128 stands for zero in the data rows.
Here are some points:
[124 122 117 120 133 142 117 119 162 132  74 127 118 120 102  56 115 175
 123 146]
[ 71 128 147 135 143 146 106  90 136  96  97 127 113 129  81 108 113 153
 123  73]
[ 69  92 171 121 147 129 111  90 156 137  93 121  93 132  62 102 110 156
 133 101]
[198 107 103 131 111 132 138 116 146 125 134 115 140 129 167 109 132 100
 139 167]
[ 45 172 121 105 104 110 158 144 133 120 197 145 122 136 190 255 148 132
 106 207]
[122 115 126 147 159 127  88 136 154 117 117 108 123 128 127  94 123 161
 121 109]
[  4 138 158  98 116  92  77 160 155 127 143 138  90 125  69 133 100 141
 120 152]
[196 101 122 138 120 133 157 167 124 142 161 114 146 120 195 138 133  97
 130 147]
[121  96 161 130 137 112 162 151 122 143 149 130 105 118  55 153 120 109
 146  90]
[186 115 113 136 120 122 146 144  77 118 148 124 145 125 159 167 145  90
 123 106]
[132 122 107 154 161 135  64 115 168 113 114 106 127 134 135 103 129 156
 112  90]
[ 49 150 126 124 134 149  79  67 136  64  78 135 132 137 105  91 114 164
 117  94]
[ 79 138 162 134 159 137 126 138 143 126  72 129 105 121  89  74 120 166
 130 129]
[ 49 130 128 140 144 146  78  61 145  68 100 126 125 134 103 118 122 144
 119  71]
[ 51 156 139 112 126 135 104 103 133 106 109 134 128 131 113 126 119 170
 115 130]
[196 122 116 135 127 115 128 183 118 163 164 120 133 129 137 150 137  80
 144 123]
[218 120  97 126 110 109 142 147 148 188 131 133 138 129 117 154 138  82
 154 172]
[130 162 116 143 141 150 143 122  94  96 113 133 137 131  84 139 133 129
 139  60]
[ 97 143 157 125 137 131 127 128 115 134 104 126 122 126  52 100 119 150
 132  85]
[138 176 118 137 143 161 109 107 118 139  85 133 134 129 116  99 129 168
 117  89]
[213 117 100 134 112 120 143 144  84 130 147 124 151 124 175 166 148  81
 123 126]
[110 170 133 126 132 143 127 114 116 148 126 144 136 131 131 139 144 155
 116 112]
[215 110  80 120 102 126 169  93 124 132 138 135 161 135 189 155 147  95
 140 187]
[216 117  93 132 108 128 179 121  79 103 147 134 164 126 211 169 152  90
 123 145]
[ 93 137 120 132 128 144  92  85 119  75 104 124 138 130 129 115 125 133
 121  92]
[ 34 146 166 110 138 109  82 161 153 142  98 125  98 126 112  96 106 191
 114 152]
[ 92 163 115 126 130 139 101 115 136  87  97 129 121 128  87 122 126 149
 122  98]
Then 32 other points, each followed by its number:
[122 156 136 132 147 145 119 122 117 144 100 135 128 127  97 118 138 155
 123  79] 0
[  5 138 160 102 114  90  74 165 153 132 137 138  90 129  68 142 105 144
 120 155] 1
[ 41 142 135 118 130 133  76  98 143  83  93 135 118 135  96 107 112 154
 119 109] 2
[ 54 142 138 118 126 148  95  80 132 102  82 129 122 135  79  78 108 177
 120 106] 3
[ 50 126 150 122 140 138 105  91 139 117  97 127 110 132  72  88 107 168
 125  95] 4
[226  88 107 126  96 121 169 108 154 138 152 115 139 125 192 107 129  81
 152 207] 5
[202 111  86 129 110 134 181  92  98 109 140 135 167 135 222 162 153  99
 133 179] 6
[212 117  91 130 110 127 183 116  77 111 142 136 166 124 221 174 146  90
 118 152] 7
[120 139 125 129 143 138 124 146 134 117  94 125 120 121  97  90 130 142
 124 102] 8
[195 135 116 136 124 112 141 180 128 180 153 129 131 130 112 154 143  86
 147 135] 9
[ 54 148 132 113 116 117 145 129 139 119 174 139 117 135 156 221 138 135
 114 173] 10
[ 89 108 167 130 145 118 143 157 126 149 129 133  97 126  48 149 123 123
 143  97] 11
[ 55 117 150 129 140 145 102  89 145 108  99 130 106 133  73  98 110 156
 127  82] 12
[202  94 118 142 114 127 138 171 150 153 161 112 143 122 193 120 131  87
 137 161] 13
[214 101  68 120 101 135 176  74 116 101 140 141 162 139 226 159 147 102
 138 193] 14
[ 51 113 151 129 143 150  95  87 141 102  97 125 109 130  79 103 110 157
 128  80] 15
[ 91 157 132 125 140 157 154 125 144 158  99 135 135 115 111  73 125 149
 116 129] 16
[213 113 102 130 110 136 185 118  81 115 145 136 162 122 219 167 150  88
 124 152] 17
[  5 137 159 101 118  89  79 171 152 129 136 137  91 128  68 150 106 136
 119 153] 18
[ 19 164 166 102 120 102  87 130 158 131 126 139 102 127  94 101 103 181
 112 168] 19
[ 30 154 165 112 131 123  96 110 151 125 115 131 108 127  96  88 104 182
 117 148] 20
[108 156 136 131 150 150 107 105 122 136  93 135 127 129 106 107 135 163
 120  79] 21
[197 124 108 128 116 128 187 137  90 139 153 129 153 127 179 159 142  94
 129 147] 22
[183 115 125 134 122 139 197 146 101 134 159 126 148 116 210 148 135 108
 128 160] 23
[192 132 118 136 129 109 137 183 116 172 161 124 132 126 109 157 141  82
 147 126] 24
[192 118 102 129 118 128 146 138  89 104 135 123 152 124 174 136 148  99
 119 119] 25
[227  85 101 130  99 120 160 116 154 128 147 112 145 126 194 106 122  87
 148 202] 26
[169 135 107 146 142 139 133 117  88 109 141 127 134 138  95 135 139 107
 128  58] 27
[ 96 117 168 127 144 122 150 146 120 145 128 132 110 123  49 141 122 129
 140  89] 28
[ 53 125 149 121 141 146  96  80 134  88  93 125 117 129  82  98 112 156
 122  75] 29
[ 25 139 158 109 123  98  84 187 158 131 142 135  85 127  98 168 115 131
 118 153] 30
[ 88 150 143 114  97 116 151 139 124 159 206 147 140 137 172 193 140 126
 117 190] 31
Which of these numbered points is nearest to each point below, ignoring the direction in which the first points spread most? Its number follows each.
[206  92 118 140 117 129 136 174 139 147 161 108 144 123 189 130 132  90
 132 145] > 13
[206 101 115 138 118 122 140 157 140 149 154 111 139 126 185 121 132  91
 140 157] > 13
[170 100 126 144 129 125 110 198 131 157 169 105 138 132 177 130 133 101
 128 117] > 13
[113 144 130 140 149 138 105 140 133 111  92 118 118 124  95  89 125 155
 124  93] > 8
[ 80 163 127 112 119 110 143 169 128 133 169 142 121 129 168 234 140 123
 114 173] > 10
[131 142 127 140 149 132 109 152 138 124 104 121 120 124 111  99 126 146
 129 109] > 8
[ 74 151 142 109 121 119 115 107 144 127 126 133 124 130 133 101 116 167
 120 178] > 20
[214  99 105 136 110 126 143 157 116 145 162 114 150 127 196 139 134  86
 134 151] > 13
[ 22 123 166 112 122  92  66 186 167 140 138 133  79 128  79 155 113 128
 128 153] > 30
[ 54 149 143 114 130 144  88  82 133 100  86 129 132 131  87  76 112 181
 120 107] > 3
[ 97 140 139 121 125 153 116  93 134 113  82 136 128 127  82  68 112 188
 126 119] > 3
[ 39 171 134 105 111 111 141 137 139 124 177 142 118 133 166 210 136 148
 109 198] > 10
[160 160 101 127  98 162  88  66 145 117  62 153 170 143 140  94 127 178
 115 154] > 3
[109 146 130 143 158 140  96 141 144 104  87 118 116 123 112  76 119 168
 123  99] > 8
[ 98 116 135 131 133 142 118  83 129  98 108 129 125 131 119 123 120 137
 124 103] > 29
[215 108  90 126 106 130 193 118  90 110 157 128 160 128 207 161 145  91
 128 160] > 17
